In the data rows, 128 means zero.
Some points, one per row:
[014, 149, 107, 173, 194, 210, 139, 072, 195, 081, 178, 189, 169, 129, 108,
 130, 150, 139, 138, 155, 146, 132, 169, 181, 151, 130, 113, 121, 039, 134,
 150, 122, 088, 144, 175, 127, 054, 158, 120, 164, 125, 208, 062, 113, 213]
[020, 146, 113, 168, 189, 201, 146, 070, 191, 084, 177, 189, 164, 131, 118,
 140, 148, 141, 133, 158, 137, 133, 164, 186, 148, 129, 116, 116, 040, 133,
 148, 122, 099, 142, 165, 131, 057, 159, 127, 170, 127, 203, 054, 104, 204]
[035, 116, 110, 160, 164, 199, 158, 083, 188, 123, 181, 198, 160, 129, 119,
 151, 166, 119, 134, 154, 147, 151, 149, 173, 124, 102, 123, 098, 054, 137,
 140, 142, 120, 162, 134, 128, 074, 196, 134, 176, 109, 176, 050, 116, 189]
[043, 114, 118, 161, 165, 197, 155, 087, 191, 123, 175, 194, 161, 132, 123,
 153, 163, 121, 132, 157, 138, 153, 148, 180, 128, 105, 122, 095, 060, 122,
 147, 135, 120, 164, 129, 126, 082, 189, 137, 175, 112, 173, 048, 120, 181]
[047, 114, 120, 159, 162, 193, 155, 090, 190, 126, 170, 190, 161, 133, 121,
 153, 161, 121, 133, 157, 139, 152, 146, 178, 131, 105, 121, 096, 066, 118,
 148, 136, 121, 164, 127, 126, 088, 184, 138, 172, 116, 168, 050, 122, 179]
[049, 114, 120, 157, 160, 190, 153, 095, 192, 131, 166, 187, 161, 130, 115,
 151, 161, 120, 129, 157, 140, 149, 141, 173, 132, 106, 123, 097, 074, 114,
 149, 139, 127, 158, 127, 124, 090, 180, 142, 168, 116, 167, 057, 122, 182]
[047, 118, 121, 156, 161, 186, 151, 089, 187, 128, 167, 184, 156, 132, 118,
 153, 165, 120, 134, 159, 150, 149, 145, 167, 132, 108, 118, 097, 068, 117,
 150, 149, 122, 159, 126, 124, 092, 179, 134, 165, 115, 164, 055, 120, 183]
[047, 120, 123, 155, 158, 183, 151, 091, 193, 128, 167, 185, 158, 134, 116,
 153, 166, 118, 133, 160, 153, 149, 144, 170, 130, 107, 119, 093, 072, 116,
 151, 149, 123, 158, 128, 124, 093, 180, 132, 164, 118, 165, 058, 124, 186]
[040, 085, 150, 173, 146, 203, 137, 105, 203, 193, 198, 141, 126, 098, 119,
 130, 180, 101, 137, 154, 179, 134, 108, 171, 107, 117, 087, 064, 087, 131,
 156, 163, 144, 176, 120, 100, 107, 195, 126, 175, 097, 138, 069, 133, 175]
[098, 112, 188, 142, 129, 158, 121, 136, 176, 151, 190, 115, 136, 125, 120,
 160, 145, 132, 121, 093, 160, 134, 146, 177, 146, 124, 079, 073, 120, 117,
 114, 130, 119, 148, 106, 093, 112, 136, 090, 152, 182, 108, 127, 182, 124]
[102, 113, 201, 152, 124, 158, 106, 142, 175, 172, 182, 107, 131, 157, 120,
 179, 144, 127, 117, 084, 157, 121, 143, 194, 152, 131, 081, 066, 123, 106,
 117, 132, 112, 164, 116, 099, 124, 133, 106, 150, 183, 104, 141, 181, 123]
[107, 138, 179, 143, 123, 137, 127, 132, 164, 118, 159, 150, 157, 185, 094,
 193, 153, 132, 120, 079, 148, 137, 156, 195, 184, 119, 111, 086, 125, 099,
 109, 133, 108, 145, 119, 122, 112, 126, 112, 137, 209, 115, 127, 171, 141]
[110, 140, 180, 142, 123, 136, 129, 137, 162, 115, 155, 148, 162, 186, 095,
 192, 147, 132, 120, 082, 141, 136, 155, 197, 185, 123, 114, 089, 127, 098,
 111, 133, 109, 143, 116, 125, 115, 123, 110, 134, 210, 112, 125, 171, 138]
[112, 138, 179, 144, 122, 137, 128, 140, 161, 115, 150, 143, 161, 190, 095,
 194, 146, 135, 118, 083, 132, 139, 155, 197, 182, 123, 113, 089, 131, 095,
 114, 130, 105, 142, 120, 128, 116, 120, 111, 136, 216, 109, 128, 175, 134]
[115, 112, 205, 147, 121, 156, 104, 153, 172, 168, 172, 107, 141, 159, 118,
 180, 137, 129, 114, 087, 133, 125, 138, 201, 163, 131, 089, 070, 135, 092,
 117, 117, 111, 168, 109, 107, 134, 121, 111, 148, 194, 096, 148, 186, 108]
[123, 113, 191, 133, 124, 150, 122, 155, 162, 152, 175, 120, 143, 129, 116,
 166, 134, 129, 123, 093, 127, 135, 128, 183, 161, 121, 087, 081, 144, 101,
 113, 115, 120, 154, 091, 108, 130, 121, 103, 143, 193, 092, 132, 184, 099]
[121, 115, 193, 130, 129, 152, 125, 158, 164, 154, 174, 117, 149, 124, 118,
 164, 126, 131, 120, 094, 126, 136, 130, 186, 160, 125, 087, 080, 146, 100,
 122, 109, 116, 156, 090, 110, 130, 123, 106, 146, 193, 088, 132, 180, 094]
[122, 144, 165, 128, 128, 128, 141, 139, 148, 100, 142, 152, 172, 161, 099,
 178, 138, 142, 124, 095, 116, 150, 148, 182, 180, 115, 118, 107, 140, 100,
 120, 116, 109, 135, 107, 135, 115, 118, 111, 134, 207, 106, 114, 163, 123]
[118, 120, 167, 112, 120, 141, 130, 143, 157, 162, 161, 135, 143, 110, 097,
 152, 158, 090, 132, 118, 153, 122, 105, 146, 170, 106, 094, 107, 162, 134,
 123, 128, 120, 145, 081, 136, 134, 132, 119, 121, 169, 090, 125, 156, 117]
[155, 131, 179, 144, 119, 114, 099, 163, 131, 159, 140, 070, 125, 159, 127,
 162, 106, 155, 115, 089, 122, 106, 132, 181, 154, 150, 114, 088, 154, 101,
 125, 126, 123, 146, 138, 104, 148, 084, 091, 127, 199, 102, 170, 164, 101]
[149, 131, 189, 141, 112, 113, 110, 167, 128, 142, 143, 072, 129, 169, 139,
 161, 102, 159, 112, 089, 120, 101, 150, 183, 152, 150, 106, 092, 154, 109,
 128, 115, 123, 137, 140, 097, 150, 075, 082, 135, 188, 090, 170, 169, 094]
[147, 135, 189, 148, 127, 120, 105, 166, 129, 158, 137, 066, 127, 158, 147,
 167, 098, 160, 112, 093, 123, 108, 139, 185, 148, 151, 107, 084, 154, 095,
 136, 118, 119, 141, 141, 100, 155, 081, 093, 140, 191, 092, 167, 163, 090]
[161, 114, 162, 148, 121, 117, 091, 150, 115, 165, 125, 070, 130, 136, 135,
 140, 114, 167, 118, 108, 107, 107, 133, 171, 139, 152, 111, 086, 157, 100,
 132, 128, 133, 155, 139, 104, 157, 096, 103, 129, 182, 108, 160, 167, 101]
[173, 144, 135, 143, 120, 098, 107, 130, 107, 105, 101, 102, 157, 165, 114,
 158, 120, 172, 117, 107, 092, 124, 165, 162, 157, 138, 146, 116, 149, 099,
 117, 139, 124, 136, 148, 126, 139, 086, 115, 114, 198, 137, 134, 157, 134]
[133, 165, 170, 134, 142, 124, 153, 133, 144, 089, 129, 133, 164, 173, 120,
 198, 111, 171, 111, 103, 096, 155, 169, 188, 176, 130, 118, 111, 129, 078,
 123, 111, 110, 129, 122, 113, 119, 079, 105, 149, 221, 116, 094, 150, 115]
[132, 164, 167, 132, 142, 124, 158, 133, 144, 086, 128, 135, 166, 173, 121,
 203, 109, 168, 113, 104, 092, 158, 168, 187, 176, 132, 120, 113, 129, 076,
 126, 114, 110, 128, 118, 111, 120, 082, 111, 147, 221, 119, 093, 149, 117]
[130, 157, 185, 145, 132, 127, 152, 133, 152, 110, 124, 124, 157, 198, 129,
 211, 121, 172, 098, 099, 100, 149, 163, 205, 185, 139, 118, 088, 132, 063,
 131, 108, 113, 139, 125, 109, 127, 079, 123, 151, 231, 119, 105, 155, 115]
[130, 159, 185, 143, 132, 125, 155, 134, 150, 111, 124, 122, 156, 198, 130,
 211, 117, 173, 099, 100, 103, 151, 166, 204, 183, 140, 118, 089, 132, 064,
 134, 110, 113, 139, 124, 109, 129, 079, 120, 147, 230, 117, 102, 156, 113]
[130, 159, 181, 141, 130, 127, 159, 135, 145, 109, 120, 121, 149, 203, 130,
 215, 117, 173, 103, 103, 106, 152, 166, 199, 174, 136, 114, 088, 135, 071,
 134, 116, 109, 130, 127, 109, 130, 079, 119, 145, 231, 111, 102, 155, 115]
[135, 138, 216, 150, 133, 141, 128, 151, 153, 173, 152, 082, 122, 165, 153,
 200, 102, 172, 106, 103, 126, 130, 136, 204, 157, 152, 078, 061, 147, 064,
 138, 113, 116, 166, 119, 079, 149, 080, 108, 159, 211, 086, 133, 163, 084]
[133, 110, 225, 142, 120, 153, 119, 148, 168, 187, 160, 102, 126, 160, 137,
 196, 124, 145, 116, 098, 136, 137, 127, 194, 156, 138, 082, 053, 147, 083,
 130, 113, 116, 182, 097, 090, 138, 118, 120, 147, 199, 084, 140, 176, 087]
[132, 109, 220, 145, 115, 148, 124, 149, 164, 188, 156, 105, 124, 157, 138,
 197, 125, 142, 113, 106, 139, 133, 124, 185, 157, 131, 084, 059, 144, 077,
 124, 114, 121, 182, 088, 088, 138, 124, 121, 145, 197, 088, 135, 175, 090]
Here are 40 more points, each followed by its number:
[132, 112, 220, 139, 116, 146, 123, 147, 166, 187, 160, 109, 122, 154, 134,
 197, 127, 145, 119, 100, 144, 135, 120, 190, 160, 136, 084, 057, 149, 083,
 126, 119, 123, 178, 094, 088, 139, 118, 124, 147, 197, 085, 134, 170, 088] 0
[115, 147, 152, 115, 126, 115, 144, 156, 142, 136, 147, 124, 119, 107, 122,
 154, 118, 125, 123, 119, 143, 107, 093, 149, 165, 107, 098, 133, 164, 112,
 116, 133, 123, 112, 106, 125, 145, 099, 128, 144, 171, 072, 117, 134, 092] 1
[110, 147, 155, 115, 127, 118, 145, 155, 142, 138, 149, 127, 117, 108, 126,
 156, 118, 123, 125, 121, 149, 107, 096, 150, 167, 105, 097, 134, 163, 110,
 121, 131, 119, 112, 105, 122, 145, 101, 127, 145, 170, 066, 115, 134, 088] 2
[122, 175, 121, 109, 124, 101, 157, 135, 126, 074, 117, 171, 151, 144, 106,
 171, 130, 124, 132, 123, 126, 131, 131, 138, 184, 094, 132, 152, 152, 102,
 115, 141, 112, 090, 119, 149, 137, 095, 137, 134, 185, 104, 107, 125, 120] 3
[124, 173, 119, 104, 128, 100, 165, 133, 130, 071, 120, 171, 154, 140, 099,
 171, 126, 132, 130, 116, 127, 133, 130, 142, 186, 093, 135, 161, 145, 109,
 113, 138, 109, 091, 118, 149, 135, 091, 132, 130, 183, 103, 105, 123, 122] 4
[125, 170, 114, 110, 131, 101, 164, 133, 131, 067, 119, 163, 153, 145, 098,
 172, 121, 135, 131, 122, 118, 133, 129, 145, 186, 100, 132, 163, 144, 106,
 112, 131, 113, 093, 124, 149, 131, 090, 131, 132, 190, 108, 104, 132, 122] 5
[118, 173, 112, 109, 130, 095, 162, 136, 134, 067, 118, 167, 157, 148, 095,
 171, 126, 131, 127, 120, 119, 134, 130, 144, 186, 098, 138, 163, 142, 101,
 111, 140, 112, 088, 124, 147, 127, 093, 128, 134, 187, 114, 107, 129, 131] 6
[119, 177, 110, 111, 131, 104, 162, 133, 132, 070, 119, 170, 156, 157, 096,
 171, 128, 122, 125, 119, 119, 137, 139, 142, 188, 098, 141, 167, 137, 100,
 108, 140, 114, 091, 125, 147, 139, 087, 129, 130, 180, 114, 106, 134, 121] 7
[118, 176, 113, 107, 131, 096, 167, 131, 129, 066, 118, 167, 154, 147, 099,
 175, 123, 129, 130, 121, 125, 135, 132, 137, 184, 100, 138, 164, 141, 106,
 112, 145, 114, 088, 122, 145, 130, 092, 127, 132, 185, 114, 106, 127, 128] 8
[120, 173, 112, 106, 130, 097, 167, 132, 128, 066, 120, 169, 152, 146, 096,
 173, 124, 126, 133, 120, 127, 135, 130, 134, 187, 099, 137, 165, 141, 110,
 109, 146, 116, 087, 122, 145, 129, 093, 127, 129, 185, 114, 106, 124, 128] 9
[123, 174, 112, 105, 131, 098, 169, 129, 129, 065, 120, 170, 154, 145, 096,
 174, 121, 128, 134, 119, 126, 137, 131, 135, 186, 098, 137, 166, 140, 111,
 112, 143, 113, 088, 121, 145, 131, 092, 129, 129, 183, 112, 104, 123, 126] 10
[118, 174, 109, 107, 133, 099, 168, 132, 130, 062, 120, 170, 156, 146, 096,
 171, 119, 127, 134, 121, 126, 135, 132, 136, 185, 099, 139, 164, 138, 108,
 111, 144, 116, 085, 123, 145, 131, 094, 127, 132, 183, 114, 105, 124, 128] 11
[115, 173, 108, 108, 135, 100, 170, 133, 129, 061, 126, 170, 156, 143, 094,
 170, 117, 125, 137, 122, 126, 135, 132, 136, 184, 100, 137, 166, 134, 112,
 112, 146, 114, 086, 125, 143, 130, 095, 126, 131, 182, 113, 104, 125, 126] 12
[112, 174, 110, 108, 135, 101, 168, 133, 133, 063, 124, 173, 158, 139, 094,
 168, 117, 121, 139, 122, 130, 133, 137, 133, 184, 106, 139, 166, 131, 115,
 111, 147, 114, 088, 125, 142, 132, 099, 122, 131, 183, 114, 105, 123, 126] 13
[099, 180, 094, 094, 136, 108, 157, 126, 131, 063, 125, 186, 162, 125, 068,
 144, 141, 089, 142, 135, 155, 120, 124, 108, 182, 095, 138, 188, 133, 143,
 113, 143, 109, 090, 120, 164, 118, 118, 130, 100, 154, 124, 115, 105, 152] 14
[096, 181, 095, 094, 136, 109, 158, 127, 135, 061, 124, 187, 163, 128, 070,
 144, 138, 091, 143, 134, 152, 122, 126, 111, 184, 095, 137, 187, 133, 142,
 116, 140, 107, 087, 122, 162, 120, 115, 131, 100, 153, 124, 115, 104, 153] 15
[097, 182, 091, 092, 134, 108, 157, 128, 137, 060, 123, 183, 162, 128, 066,
 140, 139, 090, 143, 133, 150, 123, 124, 111, 185, 098, 139, 188, 131, 138,
 113, 138, 107, 086, 125, 160, 119, 113, 132, 100, 157, 126, 120, 106, 152] 16
[098, 184, 092, 091, 131, 107, 156, 129, 141, 051, 124, 182, 165, 135, 061,
 133, 141, 091, 139, 130, 152, 118, 128, 112, 185, 100, 138, 186, 130, 138,
 107, 133, 107, 084, 127, 156, 114, 105, 122, 103, 160, 123, 128, 111, 151] 17
[098, 177, 091, 093, 136, 114, 151, 132, 148, 058, 122, 177, 160, 127, 054,
 133, 144, 091, 140, 130, 147, 120, 125, 115, 191, 099, 138, 193, 137, 140,
 112, 139, 105, 090, 131, 154, 112, 107, 122, 101, 166, 131, 135, 113, 161] 18
[093, 187, 090, 096, 135, 110, 149, 125, 151, 055, 122, 173, 161, 135, 055,
 134, 141, 089, 137, 127, 149, 121, 128, 111, 189, 105, 140, 193, 124, 131,
 114, 136, 102, 087, 133, 158, 113, 107, 124, 097, 165, 135, 136, 114, 161] 19
[135, 169, 139, 082, 116, 096, 150, 149, 159, 128, 126, 099, 137, 142, 081,
 154, 109, 095, 147, 150, 171, 123, 091, 086, 161, 128, 121, 152, 167, 113,
 150, 143, 118, 108, 099, 129, 147, 095, 112, 069, 170, 096, 125, 121, 112] 20
[170, 158, 165, 109, 117, 074, 133, 164, 131, 111, 124, 054, 135, 159, 110,
 152, 076, 140, 136, 110, 124, 141, 110, 103, 133, 158, 137, 140, 160, 095,
 150, 154, 122, 111, 134, 086, 161, 074, 078, 089, 182, 100, 173, 155, 089] 21
[166, 160, 166, 115, 115, 080, 127, 164, 139, 112, 127, 048, 133, 163, 103,
 154, 073, 137, 138, 106, 126, 142, 119, 108, 132, 160, 134, 134, 154, 094,
 149, 160, 115, 106, 139, 095, 159, 078, 070, 091, 186, 103, 181, 158, 094] 22
[191, 118, 094, 093, 101, 071, 121, 161, 110, 115, 093, 075, 137, 151, 099,
 129, 092, 140, 158, 120, 127, 153, 114, 071, 113, 154, 165, 133, 150, 111,
 132, 175, 146, 083, 125, 101, 149, 104, 100, 068, 159, 114, 174, 151, 107] 23
[191, 124, 112, 094, 100, 063, 131, 161, 104, 111, 089, 080, 132, 151, 090,
 139, 102, 136, 153, 121, 120, 161, 109, 074, 118, 153, 174, 131, 160, 113,
 131, 176, 158, 091, 121, 106, 157, 111, 098, 074, 161, 122, 166, 149, 102] 24
[134, 149, 110, 070, 112, 093, 142, 143, 131, 134, 100, 137, 139, 146, 071,
 162, 145, 087, 146, 153, 181, 139, 074, 065, 153, 124, 146, 148, 165, 147,
 166, 174, 143, 100, 097, 140, 149, 131, 118, 048, 144, 109, 135, 105, 136] 25
[141, 151, 111, 070, 115, 093, 142, 142, 129, 128, 100, 144, 136, 139, 071,
 160, 147, 087, 147, 158, 178, 143, 070, 065, 146, 122, 148, 144, 164, 150,
 159, 175, 148, 101, 093, 141, 149, 136, 116, 051, 139, 113, 136, 104, 136] 26
[140, 149, 154, 080, 120, 096, 167, 158, 142, 134, 112, 137, 129, 183, 098,
 222, 114, 125, 141, 126, 172, 170, 090, 105, 153, 131, 128, 102, 151, 104,
 151, 173, 140, 108, 089, 093, 154, 106, 105, 094, 192, 091, 138, 122, 093] 27
[145, 148, 152, 085, 122, 098, 167, 153, 139, 137, 122, 135, 125, 177, 102,
 219, 114, 123, 142, 126, 174, 173, 095, 104, 146, 132, 129, 102, 144, 109,
 145, 178, 146, 104, 090, 094, 150, 114, 109, 092, 185, 096, 134, 119, 091] 28
[139, 146, 148, 087, 124, 103, 168, 153, 141, 132, 124, 135, 124, 178, 104,
 219, 112, 125, 143, 128, 175, 174, 096, 106, 143, 133, 130, 104, 140, 113,
 148, 175, 146, 103, 090, 094, 149, 118, 108, 095, 184, 096, 133, 122, 092] 29
[138, 144, 151, 087, 124, 102, 166, 152, 143, 132, 123, 136, 128, 176, 101,
 218, 113, 120, 142, 126, 173, 175, 095, 102, 143, 131, 134, 107, 139, 108,
 150, 175, 143, 101, 091, 093, 144, 115, 108, 095, 183, 097, 133, 120, 098] 30
[136, 147, 145, 085, 126, 099, 170, 148, 136, 128, 124, 136, 125, 175, 106,
 215, 116, 125, 141, 127, 177, 172, 095, 098, 141, 134, 132, 109, 138, 114,
 151, 177, 147, 106, 095, 086, 149, 116, 105, 092, 181, 100, 134, 121, 096] 31
[109, 151, 090, 114, 137, 113, 149, 133, 127, 082, 133, 185, 153, 178, 082,
 182, 134, 113, 136, 110, 147, 147, 135, 131, 167, 111, 149, 147, 111, 131,
 117, 172, 133, 092, 127, 140, 123, 128, 117, 112, 180, 133, 143, 123, 131] 32
[107, 153, 057, 099, 132, 119, 124, 128, 114, 076, 127, 197, 160, 135, 061,
 116, 156, 077, 148, 138, 158, 125, 117, 084, 146, 097, 163, 191, 118, 181,
 115, 154, 135, 093, 123, 175, 110, 151, 110, 073, 123, 155, 141, 098, 175] 33
[104, 158, 056, 099, 130, 122, 123, 123, 112, 074, 130, 197, 154, 131, 055,
 116, 159, 070, 145, 136, 159, 126, 116, 083, 148, 094, 157, 189, 113, 185,
 109, 158, 135, 091, 128, 183, 111, 154, 108, 073, 118, 156, 144, 099, 172] 34
[104, 146, 061, 096, 129, 124, 122, 126, 120, 082, 135, 200, 152, 127, 058,
 115, 166, 071, 150, 132, 159, 128, 110, 083, 148, 096, 160, 190, 117, 184,
 112, 157, 136, 094, 117, 174, 103, 161, 120, 080, 122, 158, 140, 099, 173] 35
[103, 143, 060, 098, 129, 123, 123, 127, 121, 082, 131, 205, 156, 129, 061,
 120, 167, 069, 147, 133, 154, 128, 109, 086, 151, 094, 160, 194, 120, 185,
 110, 151, 135, 091, 115, 177, 109, 160, 125, 080, 121, 154, 140, 099, 173] 36
[098, 146, 061, 093, 134, 125, 124, 123, 121, 076, 133, 210, 152, 131, 061,
 120, 177, 072, 145, 118, 154, 129, 109, 095, 152, 094, 160, 188, 125, 188,
 117, 149, 132, 101, 113, 177, 107, 163, 126, 085, 122, 157, 148, 096, 173] 37
[097, 146, 063, 102, 131, 126, 120, 123, 124, 086, 133, 201, 154, 128, 063,
 118, 171, 070, 146, 133, 156, 126, 109, 088, 151, 098, 157, 193, 117, 183,
 116, 151, 132, 095, 116, 177, 105, 162, 124, 082, 122, 157, 143, 101, 174] 38
[089, 146, 064, 105, 135, 130, 120, 119, 126, 086, 137, 204, 153, 126, 066,
 116, 171, 071, 146, 134, 162, 125, 113, 089, 146, 100, 155, 193, 111, 187,
 121, 154, 130, 095, 121, 176, 102, 167, 120, 082, 115, 160, 145, 100, 179] 39
Which three of these numbered points are nearest to each point below, looking only along the 5 directions in which the first points spread most? Their numbers follow each, nearest first.
[117, 086, 239, 203, 137, 161, 120, 097, 111, 240, 096, 039, 054, 090, 255,
 112, 077, 248, 064, 180, 061, 124, 158, 204, 019, 149, 053, 063, 121, 026,
 205, 044, 096, 192, 146, 094, 182, 129, 222, 255, 011, 096, 078, 133, 053] > 0 2 1
[159, 111, 188, 153, 122, 116, 134, 121, 086, 201, 071, 041, 060, 092, 255,
 103, 066, 214, 091, 180, 084, 129, 140, 137, 018, 147, 092, 095, 155, 050,
 189, 094, 124, 155, 133, 096, 199, 105, 191, 200, 030, 075, 092, 112, 057] > 21 2 1
[091, 141, 059, 112, 138, 140, 121, 117, 133, 079, 137, 195, 151, 129, 063,
 114, 170, 071, 148, 132, 159, 125, 113, 086, 143, 103, 151, 195, 106, 196,
 118, 146, 133, 093, 127, 177, 100, 164, 118, 084, 118, 165, 148, 106, 183] > 39 38 35
[065, 113, 229, 183, 155, 198, 146, 061, 138, 250, 117, 105, 058, 079, 255,
 138, 130, 180, 079, 215, 116, 122, 126, 182, 071, 119, 044, 087, 126, 074,
 227, 056, 076, 192, 123, 127, 164, 150, 247, 255, 000, 085, 043, 090, 081] > 0 2 1
[194, 096, 122, 122, 105, 112, 084, 166, 089, 153, 132, 070, 112, 108, 115,
 075, 112, 111, 143, 097, 128, 098, 120, 105, 112, 149, 129, 115, 156, 157,
 096, 133, 149, 140, 138, 121, 155, 119, 098, 095, 121, 106, 189, 148, 107] > 23 24 21
[140, 108, 087, 155, 117, 119, 083, 168, 093, 118, 150, 068, 118, 091, 121,
 048, 110, 116, 131, 105, 098, 096, 122, 127, 081, 130, 142, 152, 132, 136,
 086, 134, 139, 127, 158, 122, 142, 122, 121, 132, 101, 122, 176, 152, 110] > 23 24 20
[202, 101, 126, 129, 096, 103, 079, 175, 097, 144, 132, 058, 123, 119, 097,
 066, 106, 117, 138, 086, 112, 098, 121, 106, 115, 143, 132, 117, 157, 145,
 086, 111, 149, 144, 144, 119, 152, 103, 091, 090, 137, 119, 204, 165, 114] > 23 24 22
[070, 114, 226, 174, 154, 189, 150, 068, 132, 243, 119, 105, 063, 077, 255,
 139, 125, 177, 082, 214, 119, 122, 120, 181, 073, 118, 047, 088, 133, 076,
 225, 065, 082, 185, 119, 127, 165, 152, 239, 251, 006, 081, 042, 088, 082] > 0 2 1
[134, 107, 083, 145, 122, 122, 085, 165, 094, 116, 149, 081, 120, 088, 115,
 041, 116, 108, 137, 109, 112, 092, 122, 112, 082, 125, 143, 144, 133, 149,
 087, 145, 140, 120, 162, 118, 139, 123, 111, 129, 099, 120, 180, 144, 121] > 23 24 25
[145, 094, 084, 139, 129, 122, 071, 154, 086, 113, 164, 088, 117, 074, 132,
 035, 106, 105, 155, 101, 138, 076, 121, 115, 094, 136, 136, 133, 125, 163,
 099, 143, 137, 121, 171, 115, 125, 141, 125, 116, 092, 128, 173, 142, 135] > 23 25 24
[083, 145, 064, 108, 137, 135, 120, 115, 130, 087, 141, 201, 152, 125, 066,
 113, 173, 070, 147, 133, 166, 124, 114, 088, 142, 101, 153, 193, 103, 193,
 125, 154, 128, 097, 125, 177, 099, 171, 117, 083, 111, 165, 145, 099, 186] > 39 38 35
[126, 107, 049, 129, 138, 129, 070, 128, 119, 069, 146, 155, 155, 118, 076,
 070, 134, 113, 148, 085, 095, 123, 158, 110, 127, 134, 182, 174, 084, 187,
 083, 137, 132, 101, 165, 160, 077, 165, 098, 101, 128, 194, 193, 150, 161] > 34 33 39
[131, 104, 079, 152, 124, 123, 079, 157, 098, 114, 156, 080, 113, 079, 118,
 037, 116, 108, 141, 113, 123, 089, 128, 110, 078, 129, 144, 146, 122, 159,
 086, 153, 142, 115, 171, 122, 132, 135, 108, 128, 088, 129, 177, 142, 128] > 23 24 25
[195, 095, 126, 119, 100, 104, 086, 166, 082, 157, 128, 077, 112, 112, 112,
 075, 114, 109, 146, 097, 137, 095, 115, 095, 109, 140, 135, 117, 163, 156,
 092, 128, 150, 134, 137, 119, 155, 115, 099, 094, 123, 109, 184, 145, 105] > 23 24 21
[184, 098, 129, 133, 102, 111, 084, 156, 091, 165, 133, 071, 101, 109, 116,
 075, 124, 111, 140, 103, 145, 087, 116, 096, 110, 144, 123, 114, 156, 159,
 094, 132, 151, 135, 140, 116, 147, 121, 100, 098, 117, 116, 187, 147, 117] > 23 24 20
[121, 101, 211, 187, 163, 155, 145, 077, 095, 197, 064, 094, 065, 109, 255,
 148, 073, 255, 062, 171, 045, 166, 176, 204, 022, 163, 096, 069, 102, 039,
 221, 040, 102, 179, 142, 091, 162, 145, 231, 255, 004, 125, 047, 103, 066] > 0 2 31
[129, 146, 140, 120, 131, 115, 178, 088, 107, 164, 061, 139, 090, 106, 227,
 152, 116, 168, 095, 207, 113, 150, 102, 111, 084, 118, 128, 119, 147, 083,
 195, 104, 131, 135, 116, 122, 160, 129, 212, 163, 040, 096, 048, 059, 100] > 31 29 30
[181, 113, 146, 122, 130, 118, 131, 154, 155, 079, 130, 073, 140, 182, 121,
 138, 063, 200, 121, 060, 050, 201, 174, 129, 103, 201, 170, 099, 068, 105,
 120, 082, 141, 127, 148, 077, 088, 116, 063, 125, 166, 194, 183, 182, 105] > 22 21 1
[188, 100, 125, 126, 104, 111, 087, 155, 088, 169, 132, 071, 105, 119, 120,
 075, 126, 106, 138, 102, 143, 093, 122, 101, 109, 145, 130, 115, 152, 160,
 093, 131, 154, 135, 138, 116, 158, 115, 096, 096, 115, 114, 185, 149, 109] > 23 24 21
[146, 110, 088, 152, 123, 120, 085, 167, 095, 119, 149, 071, 123, 087, 120,
 047, 111, 111, 134, 108, 104, 095, 124, 115, 079, 128, 136, 146, 131, 143,
 082, 140, 144, 122, 163, 122, 141, 121, 116, 130, 096, 124, 176, 142, 116] > 23 24 20
[070, 082, 104, 223, 150, 196, 055, 107, 183, 073, 200, 085, 134, 132, 121,
 004, 129, 184, 106, 047, 077, 102, 222, 187, 089, 174, 139, 128, 003, 162,
 088, 077, 115, 156, 242, 112, 029, 159, 062, 177, 113, 233, 188, 187, 211] > 19 39 32
[202, 099, 123, 121, 097, 101, 083, 173, 091, 150, 129, 071, 117, 115, 100,
 071, 114, 110, 144, 091, 127, 096, 114, 099, 118, 138, 133, 118, 162, 154,
 085, 122, 152, 136, 135, 122, 155, 111, 095, 086, 131, 109, 195, 153, 110] > 23 24 21
[188, 077, 171, 182, 134, 159, 090, 152, 116, 150, 146, 012, 093, 107, 199,
 069, 053, 211, 103, 077, 059, 118, 185, 149, 052, 210, 085, 047, 087, 100,
 111, 066, 148, 179, 172, 044, 134, 102, 077, 173, 116, 152, 163, 186, 084] > 22 21 0
[183, 115, 151, 124, 138, 117, 128, 156, 157, 084, 126, 070, 141, 177, 127,
 141, 056, 203, 120, 064, 048, 207, 176, 133, 101, 206, 169, 096, 069, 099,
 129, 080, 137, 130, 147, 077, 092, 116, 067, 125, 164, 200, 176, 180, 103] > 22 21 1
[143, 091, 195, 136, 107, 123, 095, 145, 123, 203, 127, 075, 090, 103, 148,
 114, 122, 134, 127, 116, 149, 087, 091, 129, 134, 157, 096, 103, 155, 123,
 137, 119, 138, 153, 109, 117, 154, 138, 134, 135, 109, 084, 152, 164, 084] > 2 1 0
[129, 099, 204, 184, 153, 145, 138, 086, 094, 200, 064, 092, 066, 114, 255,
 143, 076, 255, 067, 176, 051, 164, 167, 196, 029, 161, 102, 069, 105, 040,
 206, 047, 113, 170, 142, 094, 162, 143, 220, 255, 013, 125, 051, 108, 071] > 0 2 31
[117, 142, 105, 100, 145, 138, 114, 121, 135, 100, 115, 192, 163, 161, 072,
 149, 169, 092, 125, 117, 129, 136, 119, 104, 180, 135, 142, 167, 113, 165,
 132, 107, 117, 122, 101, 182, 103, 151, 126, 092, 145, 173, 134, 121, 154] > 14 15 16
[185, 100, 133, 132, 104, 109, 086, 156, 088, 166, 129, 066, 102, 111, 115,
 077, 123, 116, 143, 100, 141, 088, 116, 098, 104, 144, 122, 116, 158, 157,
 097, 127, 150, 134, 143, 116, 148, 118, 108, 101, 123, 115, 185, 148, 113] > 23 24 22
[038, 127, 094, 160, 162, 197, 083, 087, 181, 097, 193, 169, 155, 112, 080,
 071, 192, 077, 129, 107, 151, 090, 156, 149, 162, 127, 113, 172, 066, 208,
 108, 109, 095, 134, 167, 175, 042, 161, 103, 127, 124, 202, 158, 133, 210] > 39 38 37
[202, 101, 126, 124, 097, 101, 083, 176, 093, 144, 130, 066, 122, 116, 096,
 069, 109, 112, 141, 090, 120, 097, 117, 103, 120, 141, 134, 118, 160, 149,
 086, 116, 151, 138, 137, 120, 155, 108, 092, 086, 133, 111, 198, 159, 111] > 23 24 22
